128 stands for zero in the data rows.
There are 3 hidden groupings, and every row belongs to one group of each.
The rows in order, each followed by its group in each grouping, the grouping that moves the rows most first:
[136  75 103 108 161 131 144 154 163 127 126  63  86 130 122 149 156 145 137  85  83 145 153 117 106 131  97 157 140 200 100 131] Q596 Q360 Q254
[127 114  84 134 182 159 208 152 111 192 125 126 117  57 130 163 137 128  80 118 124 124 155  97 114  97 132 161 139 131 150 140] Q596 Q173 Q254
[106 186 139 162 106 134  92 143  68 103 126  94 209 133  58 111  74 106 146 229 100 100  87 144 158 167 106  25 186 106  57  80] Q788 Q923 Q254
[119  67 147  90 127 137  98 143 197 117 120  96  91 152 157 133 186 131 118  77 122 131 116 112 110 118 119 159  84 191 136 148] Q596 Q360 Q416
[135 210 162 149 138  90  75 145  59 119 148 100 164 137  80 168  47  76 184 158 113 117 114 169  45 167 149  33 187  80  95  64] Q788 Q155 Q254
[131 172 139 192  74  37  29 156 120 116 119 158 201 180 127 127 102 124 123 151 147 114 101 131 153 198 174  10 113  84 153  60] Q788 Q654 Q416
[121  70 147  90 129 133  89 143 195 119 121  99  94 148 155 132 179 140 114  79 123 127 121 114 111 114 112 159  84 186 139 146] Q596 Q360 Q416
[139 103 105 139 115  90 121  78 158 138 113 175 126 165 180 121 160 147 105  74 134 161 155 104 183 149 155 142 100 133 209 145] Q596 Q654 Q416
[135 143 129  94 182 140 157  71  95 139 145 112  84 125 135 161 100  94 171  80 103 162 174 142  68 119 117 160 178 127 160 141] Q596 Q155 Q254
[121 135 181 136  78  86  12 219 164 101 128  86 172 167  97 141 131 103 130 156 133  87  58 143  87 160 150  26  97 137  71  67] Q788 Q360 Q416
[155 144 152  95 144 132 154  84 112 111 155 163  64 135 157 123 100 121 185  96 153 151 164 176  69 101 130 206 140  89 132 156] Q596 Q155 Q684
[143 211 163 143 137  95  71 152  63 121 158 106 156 141  72 167  49  71 179 159 107 113 113 165  53 170 153  33 190  74  95  62] Q788 Q155 Q254
[132 121  83 135 185 154 209 147 108 189 127 122 113  62 123 160 136 131  81 120 127 125 152  96 119  92 136 158 135 133 145 135] Q596 Q173 Q254
[105 119 104 113 149 182 182  66 102 121 115  98 135 116 112 101 125 132 138 152  89 136 146 115 181 122  71 156 171 158 126 162] Q596 Q923 Q254
[117 209 220 129 102  96  26 142  88 110 143 138 171 156 121 151  72  62 168 142 152 100  84 161  52 144 174  29 138  68 133  74] Q788 Q155 Q416
[136 210 169 144 142  92  68 150  65 125 153  94 167 143  71 175  46  65 182 163 108 117 106 159  49 173 146  28 186  71 103  59] Q788 Q155 Q254
[136  73  94 103 164 134 145 160 170 131 128  63  89 134 119 149 154 145 129  85  77 143 146 121 105 137  99 157 143 201 100 134] Q596 Q360 Q254
[131 107 108 142 121  91 117  76 154 137 108 173 126 159 184 114 156 141 111  74 138 161 150 101 175 154 143 139 103 135 212 140] Q596 Q654 Q416
[135 178 140 193  69  46  31 156 120 117 126 169 199 179 123 129 102 115 123 147 145 118  98 127 158 197 178   3 116  87 147  55] Q788 Q654 Q416
[104 127 106 118 146 187 180  64  96 116 119 106 128 113 116  94 129 136 128 146  94 141 154 119 184 111  77 155 171 165 123 157] Q596 Q923 Q254
[148 116 103 135 133 145 203 164 128 167 137 177  99  75 140 132 138 156  99 136 170 115 143 130 113  79 143 194  97  93 120 151] Q596 Q173 Q684
[161  78 114 109 116 127 140 168 184 101 142 118  66 141 138 115 158 172 146  97 129 135 140 152 107 113 116 197  96 163  72 144] Q596 Q360 Q684
[100 123 108 118 150 180 185  64 107 120 124 102 130 114 113 106 128 133 135 148  90 140 147 119 181 119  77 158 171 167 121 166] Q596 Q923 Q254
[119 137 183 139  85  88   9 218 161 100 128  87 176 167 100 142 131 108 128 154 129  87  55 145  90 161 148  28  98 136  74  67] Q788 Q360 Q416
[109 174 170 168  99 109  72 213 110 164 123 151 202  97 105 156 108  87  80 195 172  67  62 118 102 128 186  30 100  64 116  73] Q788 Q173 Q416
[121 121 121 118 106 171 175  78 120  93 130 158 110 124 133  64 128 158 152 164 144 131 137 147 182  98  85 196 136 125  93 173] Q596 Q923 Q684
[ 83 179 190 147  66 142  48 130  98  92 116 122 220 150  91  95 103  95 130 218 140  87  52 138 166 152 124  19 135  98  99  93] Q788 Q923 Q416
[145 116 103 136 136 144 203 164 125 171 143 170  97  71 144 135 136 156  97 139 172 117 142 125 116  74 148 195  96  90 121 152] Q596 Q173 Q684
[117  71 146  93 131 136  93 144 195 119 120  92  95 148 152 132 185 135 118  76 126 128 115 115 110 117 122 163  81 189 131 150] Q596 Q360 Q416
[105 183 141 158 104 134  95 137  74 100 123  92 208 135  58 109  76 109 143 235 104  94  86 139 165 172 100  30 189 114  62  84] Q788 Q923 Q254
[153 112 104 138 139 145 203 162 126 167 136 178  93  70 143 126 138 154  97 133 173 115 144 127 119  78 142 201  97  94 121 152] Q596 Q173 Q684
[ 87 113 155  93 118 181 130  55 142 102 108 133 136 133 144  85 152 124 120 144 136 125 115 104 196 107  93 165 117 150 155 175] Q596 Q923 Q416
[101 121 101 111 152 182 178  66 100 123 117 102 133 117 107 101 127 132 136 157  93 140 146 116 182 123  70 150 171 159 127 162] Q596 Q923 Q254
[140 145 131 157 113  85  54 229 130 110 140  51 164 146  60 154 105 125 144 164  90 102  93 144  79 181 130  26 149 147  42  52] Q788 Q360 Q254
[155 144 151  94 143 129 156  87 119 111 155 162  64 135 156 128 100 123 183  92 147 147 160 172  70 100 133 202 142  92 130 154] Q596 Q155 Q684
[131 177 129 178 120 105 137 219  72 162 141 109 190  78  77 176  80 106  87 196 131  87 106 124  91 142 173  30 143  83  86  67] Q788 Q173 Q254
[131 183 121 184 135 107 120 225  72 176 134 113 197  83  70 171  82 102  93 202 133  79  98 123  98 150 164  28 150  80  83  60] Q788 Q173 Q254
[153 179 145 180  88  91 120 240  96 144 145 167 169  94  88 133  84 128 106 212 179  72  81 152 104 125 184  71 113  45  51  72] Q788 Q173 Q684
[ 82 115 155  97 113 187 134  54 134 105 108 136 140 131 148  86 155 124 117 141 137 125 113 109 190 104  95 156 120 152 155 174] Q596 Q923 Q416
[110 112 131 120 147 159 160 137 142 179 112 154 125  76 162 144 164 118  68 114 169 113 121  90 121  81 151 153  83 119 184 149] Q596 Q173 Q416
[156  74 120 104 123 122 141 172 189 101 142 112  75 148 137 112 158 171 151 101 129 131 129 149 104 117 113 199  99 161  74 149] Q596 Q360 Q684
[102 119 104 115 148 182 181  64 100 118 116  99 133 113 112  99 127 131 133 155  92 142 147 117 185 121  74 156 172 160 122 163] Q596 Q923 Q254
[150 185 139 184  85 101 122 230  97 151 149 166 174  90  90 140  86 124 108 217 180  74  83 152  93 129 180  64 112  40  56  70] Q788 Q173 Q684
[117 142 176  82 156 145 108  67 132 126 139 147  95 139 167 146 128  80 157  71 144 146 136 138  75 100 143 159 124 120 194 154] Q596 Q155 Q416
[108 111 135 118 145 157 161 133 139 183 114 159 128  76 166 145 162 116  67 110 165 112 122  97 124  83 153 155  84 120 183 150] Q596 Q173 Q416
[ 83 114 154  97 116 185 132  53 137 110 107 135 140 133 148  86 155 123 119 145 135 130 113 110 189 105  93 152 121 148 157 173] Q596 Q923 Q416
[116 141 182  82 151 142 112  62 127 124 134 141  94 141 167 144 127  83 153  75 145 146 135 136  76 100 141 162 126 117 192 157] Q596 Q155 Q416
[133 107 102 145 119  93 115  81 153 134 113 172 123 160 175 118 157 143 111  71 131 164 153 100 176 150 150 136  98 135 210 137] Q596 Q654 Q416
[149 118 100 134 134 147 204 160 127 165 138 179  95  70 142 130 139 156  93 134 174 118 145 128 116  79 147 200  95  93 118 152] Q596 Q173 Q684
[127 116  86 132 186 153 208 147 106 189 122 120 124  62 127 166 134 130  81 124 123 128 149  99 116  99 129 161 139 127 150 141] Q596 Q173 Q254
[113 137 178  81 152 146 110  61 127 125 131 146  90 137 168 143 124  84 154  67 140 145 136 137  78 100 141 163 128 114 193 154] Q596 Q155 Q416
[111 170 172 170  99 109  76 218 105 162 128 152 201  96 106 155 109  91  79 191 178  70  60 115 104 127 182  27 100  68 120  75] Q788 Q173 Q416
[159  75 117 106 119 127 141 170 186 103 142 114  69 143 136 116 157 172 149 101 131 133 139 147 100 118 108 196  96 163  72 149] Q596 Q360 Q684
[158 112  50 158 152  89 166  92 119 154 122 141 120 143 142 139 127 157 128  79  93 177 189 107 168 165 130 130 152 143 181 125] Q596 Q654 Q254
[172 113  73 155 113  77 162 106 141 117 132 192  99 160 164 103 130 183 138  92 140 169 173 140 171 147 142 176 117 108 150 140] Q596 Q654 Q684
[138 146 131  96 185 137 156  72  99 138 144 110  84 123 130 159 102  98 170  81 102 160 176 139  71 121 118 160 178 125 161 141] Q596 Q155 Q254
[123 121 124 111 108 171 172  81 124  89 129 155 111 129 129  67 128 161 152 165 138 130 134 143 191 100  87 198 137 128  94 175] Q596 Q923 Q684
[134 108 103 141 117  91 115  80 154 136 114 176 124 162 180 121 156 144 110  72 131 164 158 103 176 151 145 138 103 133 210 140] Q596 Q654 Q416
[123 184 161 161  55 124  93 152  88  74 139 145 194 147  79  78  78 131 163 248 151  93  74 172 163 148 116  70 152  74  34 103] Q788 Q923 Q684
[104 185 140 159 100 135  92 139  67 101 127  88 212 133  57 110  76 108 148 234 101 100  88 140 161 170 101  25 185 105  61  82] Q788 Q923 Q254
[ 82 114 156  98 110 187 134  58 134 112 110 132 142 130 145  84 153 125 118 146 132 129 117 109 189 105  90 155 119 144 155 175] Q596 Q923 Q416
[105 186 141 156 101 134  93 142  71 102 127  90 212 131  55 110  76 110 149 227  97  99  87 142 162 168 103  27 188 109  61  81] Q788 Q923 Q254
[120  70 145  93 126 135  97 142 198 116 124  98  94 143 153 128 183 135 121  78 122 130 115 116 109 114 122 160  83 187 134 149] Q596 Q360 Q416
[153 118  53 156 151  89 163  92 120 145 121 137 119 146 139 135 131 156 126  78  93 172 190 109 171 166 125 136 152 144 177 129] Q596 Q654 Q254
[177 179 113 206  64  29  79 181 105 101 145 185 177 175 104 111  80 156 150 168 146 120 119 170 149 187 174  50 127  60  83  61] Q788 Q654 Q684
[118  65 145  96 131 134  93 147 189 116 122  96  91 146 152 132 180 133 116  77 121 129 116 113 113 119 121 158  80 187 139 147] Q596 Q360 Q416
[120 136 188 144  81  85   9 221 158  96 128  88 170 165  99 134 128 107 126 152 131  84  61 140  93 164 151  27  98 139  71  68] Q788 Q360 Q416
[134 105 107 138 116  89 117  79 157 132 111 170 124 161 178 118 153 140 111  69 134 159 155 101 185 150 146 136 100 138 208 142] Q596 Q654 Q416
[139 144 131 148 114  85  58 229 134 111 138  47 168 150  63 163 105 120 146 166  90  96  93 145  81 180 131  30 145 148  38  55] Q788 Q360 Q254
[114 174 161 169  98 113  70 212 100 169 126 146 200  95 100 156 112  87  77 189 173  68  65 116 101 130 189  27  97  66 114  68] Q788 Q173 Q416
[109 174 173 171  93 110  72 206 106 166 122 148 202  89 107 152 109  86  82 197 182  67  66 117 101 126 182  26 100  66 119  72] Q788 Q173 Q416
[122  69 143  91 132 135  93 146 199 117 115  97  95 149 153 133 182 128 120  77 123 127 110 110 114 120 119 159  84 187 130 147] Q596 Q360 Q416
[153 111  52 155 150  91 164  92 124 150 122 138 122 142 142 139 131 153 125  77  88 175 182 111 169 170 130 135 151 140 175 128] Q596 Q654 Q254
[ 98 123 108 111 152 181 176  60 102 123 115  97 136 113 112 102 125 134 139 155  91 141 150 116 180 124  70 156 169 155 131 161] Q596 Q923 Q254
[137 146 128  95 184 141 163  75 101 139 150 110  82 122 129 162 100  99 168  81 101 160 173 141  70 123 124 161 180 128 157 145] Q596 Q155 Q254
[132 108 104 140 117  92 119  81 155 135 110 177 125 161 180 122 154 142 112  71 134 164 153 102 176 151 146 132  99 131 210 139] Q596 Q654 Q416
[141 140 133 157 115  88  58 229 130 115 136  51 167 151  61 158 105 117 146 163  90 101  87 143  79 180 132  25 151 151  39  54] Q788 Q360 Q254
[121 120 122 110 101 173 183  81 126  92 127 155 110 130 131  67 130 160 151 164 140 130 139 146 182 103  90 196 132 124  93 177] Q596 Q923 Q684
[136 110 105 142 120  93 120  79 158 132 110 168 120 158 179 121 155 139 111  73 135 161 155 102 177 148 149 132  99 133 209 139] Q596 Q654 Q416
[135  77 101 106 165 136 145 158 164 128 124  62  89 132 117 147 159 148 131  90  79 140 143 116 105 131 101 159 141 203 102 134] Q596 Q360 Q254
[149 120 101 137 138 147 202 157 122 168 136 180  97  71 145 131 138 158  95 132 174 119 145 130 112  81 146 196  99  89 121 153] Q596 Q173 Q684
[ 87 180 188 144  65 139  45 130 105  94 119 127 221 147  93  92 100  94 133 222 142  90  52 135 165 151 121  22 138  97  98  96] Q788 Q923 Q416
[135  77  98 103 171 137 140 155 162 127 129  64  91 131 121 144 156 147 134  81  77 140 142 124 103 133 101 166 138 201 104 135] Q596 Q360 Q254
[137 214 162 140 138  93  73 152  64 119 152 100 158 142  75 169  48  69 177 159 110 115 110 166  50 166 153  28 190  76  94  61] Q788 Q155 Q254
[161  72 118  97 117 129 147 173 194  96 142 125  66 145 136 116 157 169 153  94 126 133 132 149 111 111 120 204 103 166  67 149] Q596 Q360 Q684
[114 173 168 166 103 111  70 216 105 163 122 143 206  97 101 159 109  88  80 197 176  70  53 118 102 130 183  26 101  63 120  73] Q788 Q173 Q416
[119  65 143  96 127 136  97 140 195 117 125  97  93 146 149 132 184 133 122  76 120 134 113 116 109 113 122 154  87 190 136 142] Q596 Q360 Q416
[125 116  92 137 179 154 208 141 108 193 123 123 121  62 130 164 139 132  79 123 131 128 153  97 110  95 136 157 137 132 149 135] Q596 Q173 Q254
[109 114 136 120 148 157 158 135 136 176 118 158 122  75 162 146 158 120  62 108 165 112 124  96 127  77 155 162  85 122 183 151] Q596 Q173 Q416
[ 86 113 152  99 111 181 130  52 131 107 103 138 139 134 149  91 152 122 120 146 134 131 111 108 190 104  89 154 120 148 156 176] Q596 Q923 Q416
[150 119 102 139 136 144 203 161 125 164 139 177  93  70 143 128 138 157  91 135 173 115 149 129 117  75 147 197  97  93 120 153] Q596 Q173 Q684
[159 211 190 142  92  83  76 162  87  91 168 160 140 152 100 136  52  93 196 172 157 105 103 198  54 145 164  71 154  42  68  75] Q788 Q155 Q684
[121 131 181 141  80  87  14 216 158 100 126  87 175 163  96 144 134 107 125 154 134  88  55 141  86 161 153  24  98 136  77  70] Q788 Q360 Q416
[123 122 121 113 103 174 179  75 125  94 135 158 111 128 129  69 130 156 153 168 142 134 140 144 181 101  85 195 135 123  98 173] Q596 Q923 Q684
[160 114  51 152 153  88 166  90 126 151 123 137 122 149 137 139 133 155 127  81  91 179 184 107 172 169 129 135 149 141 173 128] Q596 Q654 Q254
[117 141 179  80 156 143 110  67 132 125 130 147  85 139 171 145 131  81 155  73 145 141 138 138  75 104 142 167 126 114 191 152] Q596 Q155 Q416
[126 114  83 136 182 154 204 150 101 192 124 119 118  62 126 162 134 133  81 120 125 127 158  98 114  97 131 156 137 130 150 144] Q596 Q173 Q254
[105 122 103 112 143 188 182  67 105 118 115 100 127 116 111 101 127 136 136 151  92 147 149 111 184 121  72 155 170 157 124 161] Q596 Q923 Q254
[119 203 216 123 100 101  24 140  97 114 146 134 170 152 110 149  72  56 169 148 151  99  83 159  58 152 172  36 136  67 132  76] Q788 Q155 Q416
[140  74  98 105 162 132 138 155 158 126 129  59  87 126 115 146 154 146 136  84  82 145 152 118 102 134 100 161 140 197 107 132] Q596 Q360 Q254
[101 124 104 116 146 187 183  65 105 123 113 100 131 117 114 105 128 136 134 157  89 143 149 120 183 120  73 158 170 156 128 165] Q596 Q923 Q254
[112 111 129 116 148 163 163 138 145 185 114 154 128  81 164 154 160 111  73 118 161 111 110  90 125  82 149 155  86 115 179 153] Q596 Q173 Q416
[139 140 133 155 112  87  56 233 134 111 132  42 171 146  61 157 103 120 144 167  88  98  83 147  83 183 130  32 149 142  40  57] Q788 Q360 Q254
[158 180  91 201 109  40  84 165  94 128 134 130 197 164  85 150  76 127 141 154  93 135 124 132 154 208 159   8 165  95 114  50] Q788 Q654 Q254
[105 120 101 112 148 180 177  64 106 124 118  94 139 118 110 104 130 136 137 152  92 147 144 115 174 128  66 156 168 157 125 162] Q596 Q923 Q254
[136  74  98 105 162 133 142 154 161 128 130  63  85 128 117 146 156 149 133  83  86 146 147 128 101 125 100 158 138 206  99 134] Q596 Q360 Q254
[136 146 121  93 176 140 156  73  97 141 147 112  80 128 129 155 102  96 167  81 101 156 170 144  72 119 118 162 170 129 162 140] Q596 Q155 Q254
[104 116 104 112 150 182 180  66 103 120 118 101 134 116 107 103 127 135 135 155  90 145 141 120 181 124  71 153 172 157 124 165] Q596 Q923 Q254
[142  77  92 102 166 137 141 158 166 127 128  56  90 132 115 152 155 144 132  86  80 144 146 120 107 133 105 161 133 201 101 133] Q596 Q360 Q254
[152 119  57 159 157  86 168  92 125 144 121 143 109 147 140 131 132 156 129  77  92 172 187 106 178 161 133 139 154 147 173 125] Q596 Q654 Q254
[115 142 183  79 151 146 107  62 128 127 135 146  90 133 168 142 123  83 155  73 146 146 146 134  80  98 139 161 124 116 197 150] Q596 Q155 Q416
[119  70 152  97 132 133  87 139 193 118 120  89  99 147 157 136 182 136 122  78 124 130 117 116 106 120 113 155  82 184 139 147] Q596 Q360 Q416
[ 80 117 153 100 115 186 131  50 129 109 108 138 136 131 152  84 155 123 118 145 137 128 119 110 186 102  90 152 119 151 155 174] Q596 Q923 Q416
[103 122 100 113 148 184 177  65 101 123 116 100 133 115 110 105 128 136 133 145  91 138 155 115 183 124  75 157 169 161 125 165] Q596 Q923 Q254
[138 170 137 184  76  41  28 158 131 121 118 157 207 183 116 135 103 117 123 153 140 115  87 126 152 205 172   1 113  76 151  66] Q788 Q654 Q416
[114 113 139 119 144 157 161 134 135 181 115 155 123  79 166 147 164 120  65 112 169 108 121  94 124  78 156 157  84 118 183 156] Q596 Q173 Q416
[118  71 149  94 125 140  97 142 196 118 117  98  94 141 157 131 183 134 120  77 126 133 118 118 109 114 118 153  86 183 135 148] Q596 Q360 Q416
[117 142 182  81 151 141 108  64 124 118 134 144  85 138 172 138 123  86 151  71 146 146 146 133  81 100 141 162 130 117 194 155] Q596 Q155 Q416
[174 112  71 158 109  79 164 107 143 117 138 193  96 160 164 103 132 179 139  90 136 162 176 141 169 146 143 177 113 110 149 141] Q596 Q654 Q684
[159  75 116 106 119 126 151 170 181  95 142 122  61 142 139 108 156 171 148  93 127 131 139 151 109 105 122 204 100 171  68 146] Q596 Q360 Q684
[166 116  72 156 109  82 161 104 149 116 140 196  96 156 159 104 127 180 143  94 137 166 178 138 169 141 141 180 118 109 147 137] Q596 Q654 Q684
[130 118  88 138 182 156 207 145 104 189 125 127 113  58 127 161 135 132  82 120 129 126 159  98 119  89 136 159 137 130 150 137] Q596 Q173 Q254
[154  78 122 108 115 125 144 167 181  95 142 120  61 139 140 113 158 170 147 100 131 132 142 155 104 106 116 197 102 168  72 148] Q596 Q360 Q684
[ 81 112 151  96 115 182 131  54 133 110 109 133 137 132 151  84 150 125 115 148 138 128 113 111 185 101  91 158 120 149 160 174] Q596 Q923 Q416
[138 145 130  94 186 138 156  75  97 134 144 106  83 121 129 162 103  98 171  82 102 158 174 136  71 121 119 167 176 124 162 143] Q596 Q155 Q254
[175 182 112 203  64  34  78 181 107 104 142 188 177 177 105 110  79 154 154 172 146 123 115 164 152 196 171  50 127  59  82  61] Q788 Q654 Q684
[116 139 180  80 150 143 109  62 129 124 134 143  90 142 170 145 126  85 154  75 146 144 136 137  80 100 141 162 126 116 191 155] Q596 Q155 Q416
[174 116  73 157 105  78 162 106 143 117 135 198  92 158 162 103 131 180 139  91 141 166 181 140 176 144 144 180 112 116 145 144] Q596 Q654 Q684
[160  78 118 111 120 123 140 170 183  95 137 120  69 144 136 112 154 171 147  97 127 134 137 156 109 108 113 199 101 166  72 146] Q596 Q360 Q684
[102 121 103 114 150 177 180  63 106 118 113 101 138 115 110  99 129 139 133 154  85 145 141 118 181 121  68 153 174 158 122 159] Q596 Q923 Q254
[114  67 150  93 129 134  93 143 191 110 120  94  95 145 156 124 183 136 117  78 124 129 122 117 115 117 116 160  83 184 141 147] Q596 Q360 Q416
[150 144 151  97 139 129 159  86 116 108 157 166  67 136 153 124 103 122 186 100 149 152 158 175  70 103 130 204 143  88 132 161] Q596 Q155 Q684
[121 143 182  83 146 145 114  60 125 125 134 143  87 140 170 140 131  86 151  70 144 148 140 133  76 106 140 160 119 115 195 156] Q596 Q155 Q416
[111  62 142  93 121 136  95 140 186 113 115  94  92 139 157 129 177 135 117  75 116 135 114 121 115 124 118 164  88 185 142 157] Q596 Q360 Q416
[119  67 147  94 132 134  93 145 193 115 116  92  94 146 153 131 184 136 119  79 127 136 111 116 105 116 119 156  86 188 136 147] Q596 Q360 Q416
[106 118 105 114 147 182 179  64 107 123 118  99 135 115 111 106 128 135 140 153  91 140 143 115 184 118  73 155 169 159 128 161] Q596 Q923 Q254
[156 147 152  98 139 132 153  86 110 107 159 166  60 135 152 124 101 124 178  92 147 150 166 173  71  96 139 204 137  95 131 154] Q596 Q155 Q684
[125 115  86 137 178 156 206 145 100 192 122 125 119  59 127 158 135 134  79 123 131 124 155 101 117  94 138 161 138 131 148 139] Q596 Q173 Q254
[136 211 168 145 136  91  69 148  64 117 152 100 160 138  74 168  45  74 183 160 113 114 116 164  50 164 154  31 191  78  92  60] Q788 Q155 Q254
[155 114  54 154 157  89 164  96 127 151 117 138 121 149 136 136 131 155 127  82  89 176 182 106 171 169 129 135 153 145 175 127] Q596 Q654 Q254
[118 207 216 132 105  90  20 136  92 103 142 132 167 158 111 150  73  57 166 154 153  97  85 159  57 152 171  35 139  64 128  73] Q788 Q155 Q416
[110 108 135 117 149 161 160 138 142 182 117 157 123  77 162 146 163 118  65 111 164 111 120  90 124  78 151 159  84 115 182 152] Q596 Q173 Q416
[154 114 106 135 141 143 202 160 123 162 140 175 100  73 143 132 140 155  96 136 176 118 139 129 116  77 148 192  96  96 121 152] Q596 Q173 Q684
[132 149 132  93 184 138 159  71  96 137 146 107  87 125 133 163 102 100 168  80  99 160 174 142  65 120 117 163 174 129 163 145] Q596 Q155 Q254
[ 86 178 189 143  65 138  42 131 106  90 118 125 220 151  94  97 100  95 133 226 143  86  53 135 166 153 122  23 130  94  96  95] Q788 Q923 Q416
[115 110 134 122 147 155 157 136 141 180 117 155 126  77 160 145 163 119  65 109 169 115 116  91 120  81 152 156  86 119 185 150] Q596 Q173 Q416
[135 108 106 144 118  91 121  83 156 132 115 175 121 158 175 118 155 142 111  69 135 161 158 102 182 148 150 136  99 138 209 141] Q596 Q654 Q416
[177 177 103 205  62  27  74 179 111 102 143 185 172 177 105 110  76 153 152 172 150 120 113 161 149 195 172  46 127  60  84  62] Q788 Q654 Q684
[149 183 139 185  87  99 120 240  92 148 147 167 174  91  88 138  83 130 110 210 179  73  83 158  91 127 183  67 111  39  54  72] Q788 Q173 Q684
[174 114  73 158 109  76 163 106 143 118 134 188 100 158 162 101 135 180 140  89 136 165 173 142 171 144 145 176 114 113 149 142] Q596 Q654 Q684
[138 171 142 190  73  40  30 158 120 118 116 160 197 181 123 128 101 115 119 146 142 116  94 124 158 195 177   9 111  87 147  58] Q788 Q654 Q416
[ 84 182 190 151  63 135  50 130 107  91 115 126 217 150  90  94 104  93 132 222 143  86  51 134 168 152 125  25 135  98  90  96] Q788 Q923 Q416
[124 121 120 107 104 175 174  78 127  94 131 153 112 125 134  70 126 161 150 164 137 135 135 146 182 106  81 196 135 123  98 175] Q596 Q923 Q684
[118  70 154  92 128 138  97 138 198 115 118  98  86 139 152 131 184 133 115  78 129 130 119 115 111 110 118 156  85 187 133 146] Q596 Q360 Q416
[151 120  53 157 154  90 168  91 119 148 124 141 118 143 147 133 131 157 124  78  90 178 190 110 163 160 131 132 150 147 176 128] Q596 Q654 Q254
[109 113 136 118 151 162 154 134 140 180 115 158 122  74 160 145 163 123  67 114 163 113 124  93 126  81 154 156  83 116 183 154] Q596 Q173 Q416
[ 85 177 191 145  68 140  51 128 101  90 117 128 216 148  92  94 101  94 132 226 144  84  54 138 172 145 123  24 134 100  93  95] Q788 Q923 Q416
[130 116 122 106 107 174 171  80 132  98 129 147 122 133 133  77 129 158 154 175 140 139 129 143 181 114  79 193 136 116  98 173] Q596 Q923 Q684
[138 153 132  96 186 140 156  71  94 135 143 111  81 120 133 155 101 105 170  80 103 158 176 143  71 114 120 164 175 128 161 140] Q596 Q155 Q254
[138  78 101 107 161 133 144 155 163 129 128  62  85 130 116 149 159 151 134  83  81 144 147 122 104 131 102 157 131 200 102 133] Q596 Q360 Q254
[120  69 149  91 127 136  93 144 198 114 120  96  94 145 153 132 185 131 114  79 125 131 117 118 115 115 116 157  84 191 136 149] Q596 Q360 Q416
[126 120  86 134 179 149 208 143 100 192 118 118 121  59 126 165 138 132  81 121 125 126 155  99 114  98 130 158 134 130 150 138] Q596 Q173 Q254
[118 136 184 143  84  87   8 223 161  97 129  84 174 167  99 139 129 108 128 157 134  84  58 140  90 163 150  29  99 137  72  66] Q788 Q360 Q416
[139 108 106 141 122  88 121  81 156 135 110 169 126 162 177 124 158 145 110  68 130 164 157 102 179 147 148 134 103 132 212 140] Q596 Q654 Q416
[139  82  99 107 163 134 144 156 160 125 128  64  87 133 119 145 156 151 132  84  85 142 152 120 105 127 101 154 134 204 100 131] Q596 Q360 Q254
[175 115  67 153 110  79 158 106 148 122 133 189 101 160 162 102 133 185 145  88 134 163 179 142 169 148 139 180 112 108 148 139] Q596 Q654 Q684
[134 118  89 136 177 153 214 145 104 186 128 124 111  62 124 162 138 132  74 121 126 130 164 102 121  91 138 156 131 137 150 144] Q596 Q173 Q254
[157 118  57 154 152  85 162  89 117 148 120 138 116 142 142 132 128 156 126  78  90 176 187 107 174 170 129 137 151 144 178 129] Q596 Q654 Q254
[ 81 113 158  98 115 182 131  51 129 104 103 134 139 128 152  84 155 125 117 142 137 127 114 111 185 106  91 155 115 149 161 178] Q596 Q923 Q416
[106 118 103 109 144 189 180  66 107 120 112 107 134 115 108 104 129 135 140 149  93 144 143 116 184 122  73 154 170 160 124 159] Q596 Q923 Q254
[154 117  54 153 152  90 165  91 123 151 121 137 120 147 142 134 131 156 128  80  91 176 185 109 170 170 127 134 152 146 179 127] Q596 Q654 Q254
[106 116 102 111 146 182 180  66 108 126 117  97 137 118 109 103 128 133 139 157  93 146 144 111 181 128  70 154 171 159 127 164] Q596 Q923 Q254
[157 145 153  95 141 130 153  88 113 105 154 165  58 135 151 126 102 125 185  91 153 149 162 171  69  99 138 204 134  89 133 156] Q596 Q155 Q684
[130 118  85 131 184 153 203 151 103 192 125 125 116  61 127 162 133 133  79 122 125 130 154  96 119  99 132 160 136 130 147 140] Q596 Q173 Q254
[154  78 117 103 118 121 138 172 182  98 141 119  64 140 132 114 159 176 144  90 134 132 141 153 103 110 116 197  98 165  71 148] Q596 Q360 Q684
[ 81 183 192 147  67 135  45 126 100  91 113 120 220 147  94  93 102  95 129 223 144  85  50 136 166 150 122  27 137 100  98  95] Q788 Q923 Q416
[103 120 105 110 147 183 182  67 105 118 118 101 133 114 116  98 125 135 137 155  91 142 148 116 187 120  74 157 177 163 124 160] Q596 Q923 Q254
[138  75  97 103 166 134 145 154 163 122 130  63  87 126 121 146 154 149 133  85  80 143 144 119 106 135 101 162 138 200 101 132] Q596 Q360 Q254
[ 88 179 192 147  68 137  47 127  97  91 113 125 217 149  95  94 101  97 131 223 145  87  48 133 165 151 122  24 134  98  95  99] Q788 Q923 Q416
[147 120 101 141 138 149 200 157 121 163 138 180  95  72 140 128 136 157  96 133 173 121 148 134 113  76 153 196  95  96 117 150] Q596 Q173 Q684
[140 170 144 196  69  44  35 155 124 116 115 161 199 182 120 136 101 113 127 160 146 117  91 125 154 198 176   3 114  81 145  61] Q788 Q654 Q416
[122 124 121 115 106 177 175  78 122  92 131 154 113 127 135  66 131 161 151 165 143 134 138 147 184 102  83 196 130 123 100 175] Q596 Q923 Q684
[ 85 180 186 145  66 136  38 126  99  92 113 119 217 146  93  93 100  99 127 225 143  88  59 139 163 153 120  23 134  96  97  96] Q788 Q923 Q416
[136 145 131  94 185 134 155  73 101 138 144 109  86 126 133 163 101  95 170  84 103 160 171 138  72 121 115 161 178 125 163 143] Q596 Q155 Q254
[152 118  99 134 135 145 203 164 126 167 139 176  95  73 144 129 136 150  92 135 175 116 143 126 121  78 145 197  93  94 116 154] Q596 Q173 Q684
[126 117  86 131 183 150 206 149 112 194 125 121 119  63 127 161 133 129  81 119 124 123 154  98 119  95 135 157 140 133 153 139] Q596 Q173 Q254
[148 181 140 183  83  98 119 236  95 143 146 171 171  89  90 134  83 129 103 211 178  75  86 154  97 120 181  69 110  48  53  72] Q788 Q173 Q684
[161 140 151 156  68  78  58 242 148  81 149 107 143 162  83 124 108 143 155 174 138  91  79 177  84 159 147  67 111 111  10  67] Q788 Q360 Q684
[110  71 151  93 137 134  95 148 189 110 120  91 101 150 155 130 181 141 115  72 121 131 111 121 103 112 124 159  85 193 140 149] Q596 Q360 Q416
